Each path is a new rotation, seen through one point. The rows after it are directions, each followed by how far the rotation turns it, in deg/step (0 if it stays put).
Each turn is a multiple of 5 degrees from 10 to 175, or 0.
Each row of a path follows its step; steps can be skipped.

step 0: [ 0.55  0.51  1.64 -0.32 -1.72 -1.58  1.27 -0.96 -0.64  1.44 -2.45  0.29
 -0.95 -0.48 -1.70  2.18 -2.41  2.48  1.14 -0.89 -2.56  0.26 -0.06  0.63
 -0.41 -0.63  0.82 -0.34  1.53 -0.17 -0.24 -1.84 -1.23  0.76  0.37 -1.00
  1.10 -2.54 -0.96  0.81 -0.14 -2.57 -0.47  2.03 -1.17 -2.19  0.95 -1.20
  1.63  0.07 -1.85  1.02  0.69 -1.16 -0.01 -0.59  1.30 -0.35 -0.39]
step 1: [-0.77  0.66  0.26  1.48 -0.44 -0.05  1.00 -0.28 -1.06  1.82  0.84 -1.83
 -1.64  0.15  0.28 -1.24  0.03  0.49  0.30  0.53  0.08 -0.27  0.43  2.60
  0.50 -0.63 -0.23  3.45 -0.09  2.10 -1.63  0.96  1.77 -3.07  1.80 -1.65
 -0.88  0.07  0.38  2.29  0.51 -1.39  1.11  1.13  1.54 -1.33  1.90  1.07
  1.54  0.96 -1.46  0.41  0.14  1.31 -0.63  0.18  0.03  0.45  2.95]
step 2: [ 0.56 -0.46 -1.35  0.23  0.48  1.28 -0.47  0.16  2.57  1.01  0.58 -0.20
 -0.63 -0.46  1.75 -1.21 -1.20  1.12 -2.30  2.22  1.20  1.85 -2.75  1.08
 -0.55  0.35 -0.65 -0.87  0.70  0.59  2.14 -0.75 -0.64 -0.34  1.14 -0.98
 -1.91 -0.74  0.77  0.13  0.94  0.31 -0.26  1.82  0.80 -0.46  2.70 -0.20
 -1.39  3.33  0.20 -1.04  1.12 -2.31  1.86 -0.99 -1.47  0.09 -0.06]
step 5: [ 0.48 -0.25 -3.07  1.67 -0.40 -0.75  0.75 -0.90 -0.99  1.21  1.38 -0.09
 -0.07  1.70  1.81  0.31  0.58  0.66  1.24  0.67  0.37  0.43 -0.63 -1.09
 -0.24  1.37  0.72  0.53  2.29  0.37  2.53 -0.83 -1.32  0.91 -0.39 -1.41
 -2.55  0.52 -0.73 -0.47  1.79  2.65  1.96 -1.56 -2.21 -2.80  1.18  1.21
 -0.92 -1.43 -1.27 -0.79  1.44  0.14  0.76  0.35  0.45 -1.15  1.25]
step 6: [ 0.11 -0.11 -0.75 -0.96 -0.67  0.71  0.08 -1.18 -0.52 -0.20  1.95  0.28
  0.71 -0.95 -0.59  0.68  0.40 -0.06  0.96 -1.46 -0.92 -1.31  0.53 -1.28
 -0.18 -2.73  0.07  1.72 -0.13 -2.32  1.25  0.56 -2.67  0.96 -1.73 -2.97
  1.03 -1.13 -0.66  0.96  0.32  0.52  0.65 -0.42  0.39  0.27 -0.15 -1.12
  0.22  4.18  0.84  1.05  4.14  0.25  0.62  0.23  0.67  0.23  0.70]
step 7: [-0.10 -2.25  1.30  0.25  0.01 -2.09  0.48 -0.31  0.04  0.01  1.75 -2.47
  1.63 -1.70 -0.18  1.84 -0.62  0.29 -0.64  0.41  0.55  0.07 -0.79  1.45
  1.47 -1.52  0.77  3.76  0.06 -0.29 -0.77  0.55 -2.51  1.32  1.70 -0.07
 -0.54  2.49  0.04  0.40 -0.78 -0.12  1.04  0.46  1.90  0.35 -0.61  0.00
  1.56 -0.82  0.83 -1.93 -0.79  1.14  2.66 -1.06  1.23  0.17 -1.85]
step 8: [ 1.67  1.51 -1.94 -0.41 -0.07 -1.58  1.20  0.17  2.04  1.29  1.42  0.12
 -1.68 -0.86  1.21  0.82 -0.58  2.39  1.50  1.53  2.71  1.10 -1.13  0.42
  1.68  0.11  2.24 -1.26  1.54 -0.77  1.35 -2.73 -0.48 -0.97 -1.37  1.25
  0.75 -0.28 -0.14  0.59 -0.53 -1.23  0.55  1.09 -1.47  0.23 -1.61  1.25
  1.27  0.23 -0.97 -0.19 -0.07  2.89  0.79 -1.09  0.92  0.83 -0.34]
step 9: [-1.83  0.27 -0.44 -0.63 -1.77  0.35 -0.31 -3.29  0.31  1.06  1.13  1.17
 -1.76 -1.29 -1.68 -0.24 -1.47  2.19 -0.43 -1.00 -0.38  0.25  1.14  1.62
 -2.46 -0.70  1.12 -1.09 -0.53 -1.12  0.90 -0.07 -2.06 -1.53  0.11  0.68
  0.08 -0.46 -0.78  0.72 -0.68 -1.42  1.76 -0.44  0.59 -0.85  0.55  0.65
  2.87 -1.85  1.17 -1.16  2.13 -1.46 -1.68  0.22 -0.01  0.15  2.69]
step 10: [-2.26  0.30  1.05 -0.41 -0.58  0.03 -1.36 -0.31 -0.87  1.17  2.29  1.32
  0.02 -1.28  1.20 -1.57 -0.17  1.73 -0.80  2.49 -0.97  0.26  2.09  2.80
  2.42  1.08 -1.60  1.59  1.66 -1.67 -2.00  0.62  0.55 -1.64  0.39 -1.27
 -0.69  1.98 -0.21 -0.10  0.85  0.89 -0.35  0.99 -0.26 -1.22  0.92 -1.25
  1.92  1.52  0.88 -0.64  0.30  0.04  0.17 -0.50 -2.08 -0.57 -1.73]
step 11: [ 2.34  1.05 -2.20  0.34 -0.79  1.95 -1.13 -1.27 -1.54  1.37  0.40 -0.36
 -1.25 -0.69 -0.20 -2.12 -1.83  1.07 -1.02  0.67 -1.00  0.24 -2.49  0.25
  0.64  2.75 -0.73  0.69  1.16 -0.03  1.56 -1.01 -0.17  1.44 -0.39  0.12
 -0.20  2.21 -0.12  1.05 -2.41 -0.90  0.07  0.05  0.35 -1.14 -2.81  0.72
 -1.96  1.89 -0.92 -1.18 -1.06 -1.19  1.02 -1.52 -0.39  1.09 -1.11]
[ 0.29  0.30  0.36  0.65  0.41 -0.50  0.05 -0.15 -0.40  0.02 -0.53  0.08
  0.36 -0.20  0.24  0.23  0.15  0.69  0.13  0.78  0.04  0.56 -0.17 -0.15
  0.77  0.57  0.39 -0.17 -0.34 -0.25  0.53  0.52 -0.03 -0.05  0.15  0.14
 -0.49 -0.28 -0.09 -0.36  0.24  0.49 -0.47  0.18 -0.24 -0.05  0.30 -0.69
  0.20 -0.26  0.45 -0.01  0.01 -0.24  0.58 -0.29 -0.08 -0.37 -0.09]	135
[-0.33 -0.37  0.60  0.49  0.34  0.33 -0.07  0.17 -0.07  0.39 -0.10  0.45
 -0.08  0.12  0.43 -0.31  0.50  0.04 -0.69  0.00 -0.04 -0.22 -0.47 -0.05
 -0.08  0.04 -0.20  0.72 -0.16 -0.35  0.00  0.12 -0.56  0.37 -0.18 -0.10
  0.46 -0.06  0.35  0.74 -0.04  0.16 -0.31  0.29 -0.12 -0.08 -0.19  0.77
 -0.60  0.52  1.02 -0.02  0.03  0.09  0.35 -0.31 -0.44  0.01 -0.10]	85
[ 0.20 -0.08 -0.12  0.21  0.09 -0.48  0.08  0.18 -0.29  0.07 -0.16  0.01
 -0.04 -0.43 -0.78 -0.36 -0.05  0.74  0.08 -0.16 -0.16 -0.66 -0.39 -0.01
 -0.29 -0.31 -0.25  0.05 -0.77  0.11 -0.08  0.12  0.86 -0.48 -0.15  0.17
  0.06  0.58  0.71 -0.38 -0.34  0.07  0.53 -0.25 -0.43  0.43 -0.02  0.03
 -0.30  0.31  0.41 -0.24  0.65 -0.13  0.33 -0.14  0.42  0.15  0.58]	140
[-0.49 -0.05  0.18  0.37 -0.01  0.21 -0.29  0.02 -0.82 -0.18 -0.29  0.01
 -0.31 -0.28 -0.04 -0.03 -0.02  0.67 -0.03 -0.04 -0.03 -0.13  0.09  0.02
 -0.14 -0.07 -0.79 -0.14  0.39  0.08 -0.01 -0.39  0.05  0.45 -0.88 -0.14
 -0.16  0.49 -0.63  0.18  0.74  0.37 -0.37  0.47  0.11 -0.36 -0.40 -0.60
 -0.43 -0.41 -0.09 -0.32  0.10  0.16 -0.27  0.65  0.49  0.46  0.21]	65
[ 0.31  0.06 -0.14 -0.30  0.53  0.44  0.27  0.14 -0.14  0.45 -0.20  0.11
  0.18 -0.61  0.19  0.06 -0.04  0.05 -0.15  0.27 -0.47 -0.41  1.06 -0.02
 -0.08  0.27 -0.24 -0.06 -0.40  0.47 -0.06 -0.11 -0.09  0.57  0.10  0.08
 -0.25 -0.51  0.13 -0.55  0.68  0.05  0.55 -0.19  0.19 -0.59  0.07  0.43
  0.47  0.13  0.08 -0.02  0.16  0.35  0.35 -0.11 -0.62  0.91  0.35]	85
[ 0.57  0.30  0.28  0.53 -0.48 -1.23 -0.64 -0.05 -0.10  0.30 -0.21 -0.09
 -0.31 -0.30  0.24 -0.35  0.03 -0.23 -0.32 -0.60 -0.41  0.00  0.09 -0.22
  0.13  0.07 -0.40  0.01  0.18  0.39 -0.29 -0.63 -0.33  0.21  0.43  0.41
 -0.05 -0.36  0.23 -0.48 -0.44 -0.07 -0.23  0.15  0.32 -0.02 -0.85 -0.02
  0.11  0.16 -0.13  0.14 -0.10  0.50  0.43  0.27  0.15 -0.25 -0.33]	95
[-0.11  0.28  0.10 -0.70 -0.14  0.14 -0.25 -0.37 -0.58 -0.32  0.17 -0.27
  0.22  0.49  0.52  0.07 -0.15  0.57 -0.31 -0.22  0.21  0.28  0.56  0.19
 -0.27  0.43 -0.10  0.10 -0.38 -1.00  0.69  0.03 -0.03 -0.21 -0.31 -0.13
 -0.03  0.18  0.93 -0.50 -0.17  0.13  0.39  0.13  0.14 -0.01 -0.74  0.23
  0.22  0.18 -0.01 -0.46 -0.48  0.33 -0.32 -0.11  0.21 -0.13 -0.27]	10

step 0: [ 0.96  0.31 -0.97  2.33 -1.99  1.56  0.17  0.84 -2.88  1.37  1.73 -2.94
  0.31  1.10  0.72  0.99  0.60 -2.63  0.41 -0.10  0.55  0.76 -0.90  2.28
  0.60  0.94  1.46  0.11 -0.46  1.27 -0.93  0.04  0.32 -0.12 -3.18 -0.88
 -0.48  1.81  0.07  0.32 -0.18 -0.14  0.52  1.04  0.70 -1.66 -0.15 -1.76
  0.14  0.25  0.08 -1.25  1.50 -1.82  1.10 -1.03  1.05 -2.58  2.42]
step 1: [ 0.07 -0.55 -1.44 -1.62  0.76  0.53  1.72 -1.55  1.33 -1.20  0.56 -0.83
 -2.19  1.86  0.67  2.06 -0.56 -0.70  1.27  1.68 -0.21 -0.32 -1.29  0.29
  2.28  0.46  1.63  1.08 -1.06  0.32  0.56  1.18 -0.10  0.93 -1.42 -0.81
  1.83  0.96  0.88 -2.85  0.55 -1.50 -0.14  2.40 -1.81  1.49 -0.70 -2.12
 -0.14  0.23  0.61 -0.09 -1.49 -1.81  1.16 -1.15  2.68  1.02  2.02]
step 2: [ 0.11  4.06 -0.43 -1.21  0.02  0.26  1.90 -0.28 -0.99 -1.25  0.59 -4.18
  0.98  0.16  1.87  2.55 -0.31 -0.24 -0.88  0.12 -0.05  1.24 -1.22  1.33
  0.95 -2.36  0.92  0.37 -0.27 -0.88  0.73  1.43 -1.85  0.08  0.18 -0.69
  0.41 -1.39  1.64 -0.28  0.13  1.35  0.12  0.81 -0.79 -0.48 -1.30  2.25
 -0.72 -1.10 -1.93 -0.35  1.17 -1.05  2.60  0.17  0.61  0.32  0.25]
step 3: [ 1.59  2.69  0.83  0.96 -0.02  0.62  1.69 -1.10 -3.38 -1.55  1.34 -1.17
  0.06  1.20 -1.38  0.89  0.41 -1.00 -0.67  0.63 -0.20  2.70 -0.57 -0.29
  1.84  0.09  0.03 -0.16  0.28 -0.36 -0.22 -0.96 -0.01  0.36 -1.76  0.51
  0.33  4.52  0.34  1.70  0.26 -1.93  0.98  1.10  0.50 -0.43 -0.09 -0.25
  0.87  3.10  0.17  0.80  0.11 -0.66  1.79  0.82  1.31 -0.21  1.38]
step 6: [ 1.18  1.40 -1.98 -0.18 -0.08 -0.80  2.36 -0.72 -0.58 -0.98  1.31 -3.92
  0.62  1.89 -2.54  1.30 -1.51 -0.54  0.75  0.71  0.82  0.30 -2.70  0.70
  2.45  1.34  0.79 -1.51  0.55  0.09 -0.08  1.70  0.50  0.59 -2.68  0.94
  0.99  1.26  2.29  1.53  0.24 -1.17  0.53  0.39  0.03 -0.03 -0.56  0.48
  2.38 -0.61  0.77  0.77  0.75 -1.86 -0.24  0.60 -0.84 -0.27  0.42]
step 7: [ 0.74 -0.53  0.64 -1.27  0.62  1.48  1.65 -2.54 -0.99 -2.22 -0.82 -0.90
 -0.85  0.20  0.20  0.05 -1.90 -0.31  0.64 -1.22  0.69  1.97  0.67  2.03
 -0.56  0.21  1.46  1.91  1.53 -0.81  1.06  1.43  2.07 -0.05 -0.23 -1.03
  0.89  1.81  1.29 -0.40 -0.12 -1.62  0.03  1.77 -0.55 -3.06 -1.83  1.14
 -0.75  0.43 -2.16 -0.22 -0.01 -2.71  1.37 -0.87  2.16  0.40  1.58]
step 8: [ 0.28  2.88  0.76  0.22 -1.34  1.30  2.03 -0.84 -2.11  1.81  0.73 -1.32
  1.64  1.29  0.88 -0.08 -0.78 -1.04 -0.35  0.69 -0.82 -0.44 -1.51  2.95
  0.13 -0.91  2.62 -0.43 -0.50 -0.82 -0.85 -2.51 -1.33  1.47 -0.54 -0.11
  2.75 -0.71 -0.79 -1.22  0.20 -0.74  0.62  0.04 -2.68 -1.59 -0.96 -0.96
  0.89  1.48 -0.11 -0.08  0.23 -1.74  1.13 -1.04  1.67 -2.08  0.00]
step 9: [ 1.35  1.07 -0.26 -1.80  0.59 -1.96  0.49 -0.80 -1.46 -1.82  1.19  0.45
  0.70  0.89 -0.70  1.40  0.72 -0.35  0.60  3.10  0.36 -0.33 -2.23  0.84
  2.38  1.02 -0.13 -2.25 -1.23 -0.81  0.70  0.49  0.44  0.96 -1.76 -1.92
  0.88  1.32  0.33 -1.62  1.34  0.64  0.08  1.22  1.78 -1.69 -2.61 -0.22
  1.43 -0.90  1.96  0.70 -0.25 -2.06  2.03  0.40  1.51  0.43  1.66]
step 10: [ 1.20  1.79 -2.06  0.65  0.76 -0.89  0.73  0.82  0.27 -2.49  0.54 -2.78
  0.78  0.47 -0.72  0.79  0.11  0.47  1.82 -0.87 -0.26  1.30  0.37  2.45
 -1.19 -2.36 -0.26  1.77  0.49 -0.67  1.09  0.78 -0.04  0.43 -1.08 -1.76
  1.48  0.21  2.06  0.90  2.43 -0.62 -1.30 -0.13 -0.72 -0.76 -1.57  1.37
  1.54  1.49 -0.80 -1.96 -0.11 -2.48 -0.36 -0.99  2.67  1.13  0.84]
step 11: [-0.02  2.54  1.75 -0.69 -0.45  2.49  0.94  0.37 -0.21 -0.85 -0.07 -2.39
  0.41  0.94 -0.41  0.03 -0.04  1.60  0.33  1.42 -0.72  0.00 -1.29  0.69
  0.62 -0.46  2.20 -0.18 -0.33 -3.27 -1.14 -0.48  0.78  0.66  0.46  1.00
  0.53  3.43  1.82  1.48 -0.94  0.13  2.10  1.05 -1.15 -1.63 -1.81 -1.53
  1.73  0.63 -1.29  0.77 -0.70 -0.46 -0.60 -1.70  1.89 -2.02  0.98]
[ 0.08 -0.11 -0.04  0.11  0.56 -0.21 -0.69 -0.08  0.28  0.09  0.48  0.35
  0.24 -0.12 -0.14  0.21 -0.81 -0.08 -0.13  0.27  0.09 -0.44 -0.21  0.07
 -0.07 -0.41 -0.02  0.18  0.30 -0.03 -0.42  0.15  0.43 -0.04  0.00  0.23
  0.64 -0.14  0.86  0.23 -0.10 -0.60 -0.40  0.38  0.46  0.10  0.01  0.15
 -0.76 -0.07  0.54 -0.02 -0.18  0.59  0.38  0.53  0.51 -0.67  0.38]	130
[ 0.10 -0.31 -0.26  0.19  0.00  0.18  0.75  0.40  0.60 -0.32  0.12  0.83
  0.14  0.15  0.07 -0.16 -0.29  0.24 -0.09  0.03 -0.27  0.22  0.51 -0.56
  0.54  0.30 -0.20 -0.17  0.23  0.03  0.63 -0.75  0.34  0.13  0.14 -0.38
 -0.20  0.23  0.14 -0.15 -0.43  0.11 -0.39  0.84 -0.15  0.31 -0.55  0.12
  0.23  0.80 -0.25  0.47 -0.37  0.07  0.48  0.03  0.11 -0.23  0.10]	175
[ 0.45 -0.07  0.16  0.21  0.00  0.22 -0.08  0.17  0.01  0.21  0.70 -0.18
 -0.18  0.15 -0.41 -0.10  0.11  0.20  0.20  0.10  0.10  0.21 -0.39 -0.05
 -0.07  0.18 -0.16  0.08  0.26 -0.13 -0.37 -0.33 -0.40  0.87 -0.03  0.69
  0.70 -0.06 -0.29  0.23 -0.06 -0.53  0.21  0.00 -0.76  0.88  0.46 -0.75
  0.49  0.74  0.21  0.03 -0.52 -0.12 -0.25  0.31  0.18  0.20 -0.40]	145
[ 0.49  0.04  0.03  0.65  0.07  0.15 -0.13  0.38 -0.51  0.33 -0.50  0.63
 -0.45  0.49 -0.06 -0.06 -0.54 -0.63 -0.23  0.17 -0.20  0.51 -0.37  0.06
 -0.50 -0.35 -0.21 -0.12 -0.11 -0.13 -0.27  0.11  0.10 -0.27  0.43  0.15
 -0.10  0.36 -0.53 -0.67 -0.83 -0.14 -0.19  0.05 -0.49 -0.84 -0.32 -0.64
 -0.05  0.05  0.03 -0.29  0.01  0.06 -0.28  0.17 -0.24 -0.32  0.22]	90
[ 0.13 -0.26  0.17 -0.10  0.35 -0.41  0.04  0.24  0.36  0.27 -0.08  0.37
  0.20 -0.01 -0.05 -0.52  0.22  0.30  0.19 -0.03 -0.15 -0.23  0.13  0.17
 -0.37  0.09  0.10  0.01  0.08 -0.92  0.13 -0.30  0.61  0.81 -0.12 -0.11
  0.20 -0.36  0.07  0.36  0.40  0.23 -0.13 -0.55  0.10 -1.07 -0.54 -0.10
  0.83 -0.38  0.42 -0.31 -0.38 -0.53 -0.15 -0.05  0.29 -0.51 -0.26]	25
[ 0.00  0.25 -0.10  0.47 -0.24  0.07 -0.06 -0.23  0.14 -0.01  0.02 -0.01
  0.38  0.11 -0.37 -0.10 -0.41 -0.21  0.20  0.57 -0.40  0.17  0.21 -0.47
  0.47  0.43  0.91 -0.85 -0.32  0.42  0.54  0.09 -0.09  0.08 -0.18  0.82
 -0.46  0.20 -0.07  0.10  0.25 -0.26  0.71 -0.49  0.75 -0.25  0.07 -0.55
  0.26  0.01  0.35 -0.24 -0.35  0.50  0.17 -0.05  0.04 -0.16  0.28]	130
